500 stands for zero in the data rows.
Some points, one per row:
[732, 547, 203, 517, 322, 224, 445, 763]
[461, 492, 458, 415, 549, 567, 403, 412]
[495, 594, 474, 470, 476, 481, 377, 372]
[933, 553, 458, 281, 721, 394, 895, 942]
[592, 410, 292, 558, 371, 569, 499, 475]
[339, 546, 656, 741, 575, 782, 668, 512]
[582, 558, 443, 563, 534, 311, 600, 468]
[495, 505, 511, 476, 367, 659, 582, 578]
[473, 504, 420, 562, 554, 470, 470, 331]
[417, 558, 532, 534, 498, 545, 619, 443]
[514, 498, 645, 505, 544, 427, 507, 446]
[361, 516, 788, 840, 472, 999, 778, 694]
[763, 400, 414, 431, 493, 374, 423, 500]
[347, 817, 920, 804, 407, 999, 999, 914]
[528, 627, 399, 463, 425, 463, 362, 529]
[460, 510, 480, 496, 569, 578, 390, 424]
[352, 499, 613, 471, 595, 525, 500, 352]
[418, 529, 545, 611, 512, 655, 566, 540]
[578, 668, 462, 501, 416, 446, 497, 533]
[577, 500, 415, 538, 462, 447, 417, 516]
[474, 567, 419, 407, 403, 471, 437, 351]
[458, 592, 457, 550, 503, 484, 430, 363]
[475, 660, 641, 469, 516, 610, 571, 422]
Here are 24 more points, each followed by its number:
[426, 732, 422, 499, 530, 482, 675, 560] 0
[431, 491, 529, 639, 526, 474, 460, 436] 1
[999, 410, 530, 582, 388, 114, 823, 805] 2
[388, 487, 544, 606, 576, 541, 425, 365] 3
[494, 396, 591, 525, 611, 400, 267, 433] 4
[497, 467, 651, 638, 674, 292, 384, 718] 5
[480, 524, 477, 497, 478, 447, 461, 385] 6
[386, 468, 583, 456, 517, 452, 495, 388] 7
[510, 576, 477, 395, 458, 531, 361, 486] 8
[464, 506, 495, 451, 388, 491, 411, 244] 9
[484, 598, 555, 511, 547, 493, 452, 323] 10
[641, 538, 495, 372, 604, 485, 686, 872] 11
[466, 226, 515, 398, 409, 458, 321, 453] 12
[490, 449, 501, 550, 467, 520, 424, 404] 13
[609, 453, 440, 388, 411, 563, 522, 571] 14
[434, 557, 524, 526, 457, 463, 436, 255] 15
[416, 551, 504, 633, 554, 607, 565, 431] 16
[410, 575, 545, 645, 376, 604, 795, 559] 17
[472, 416, 490, 459, 606, 420, 271, 277] 18
[848, 258, 99, 543, 397, 427, 883, 999] 19
[551, 402, 561, 474, 509, 440, 412, 392] 20
[453, 496, 666, 345, 588, 642, 623, 384] 21
[637, 452, 364, 419, 639, 456, 579, 511] 22
[348, 582, 649, 676, 504, 725, 598, 516] 23
Which three of these numbered points are nearest to each point below, looking only along the 2 directions in which the first points spread most? Their numbers follow each, nearest first.
[726, 554, 491, 315, 474, 497, 714, 683] > 11 14 22
[473, 454, 407, 460, 371, 508, 284, 528] > 20 12 6
[468, 470, 523, 353, 548, 507, 333, 373] > 4 12 9
[534, 505, 482, 538, 445, 433, 522, 402] > 8 6 20
[449, 544, 416, 458, 327, 486, 452, 417] > 6 20 8
[596, 377, 407, 170, 561, 556, 833, 667] > 11 14 5
[494, 374, 457, 389, 404, 278, 485, 723] > 22 14 5
[455, 680, 398, 459, 453, 366, 672, 576] > 5 14 22
[395, 380, 636, 599, 616, 644, 444, 788] > 17 0 21
[569, 349, 335, 187, 521, 483, 528, 720] > 22 14 5
[468, 424, 446, 419, 573, 517, 582, 341] > 6 13 8
[436, 563, 511, 584, 427, 376, 457, 377] > 13 6 10
[450, 470, 377, 510, 507, 382, 554, 638] > 14 5 22
[370, 589, 654, 654, 498, 722, 597, 422] > 23 16 21
[401, 494, 633, 448, 489, 564, 501, 337] > 3 1 7
[445, 572, 481, 541, 500, 503, 586, 375] > 1 7 13
[442, 535, 635, 446, 508, 560, 614, 376] > 21 16 1
[481, 505, 535, 504, 503, 503, 403, 295] > 15 9 10
[450, 458, 515, 532, 555, 516, 304, 360] > 15 9 4
[417, 517, 523, 482, 518, 508, 616, 534] > 0 21 5
[395, 536, 426, 504, 485, 467, 482, 440] > 13 6 7
[425, 604, 640, 458, 566, 607, 603, 333] > 16 21 1
[472, 530, 505, 488, 392, 569, 386, 386] > 10 7 13
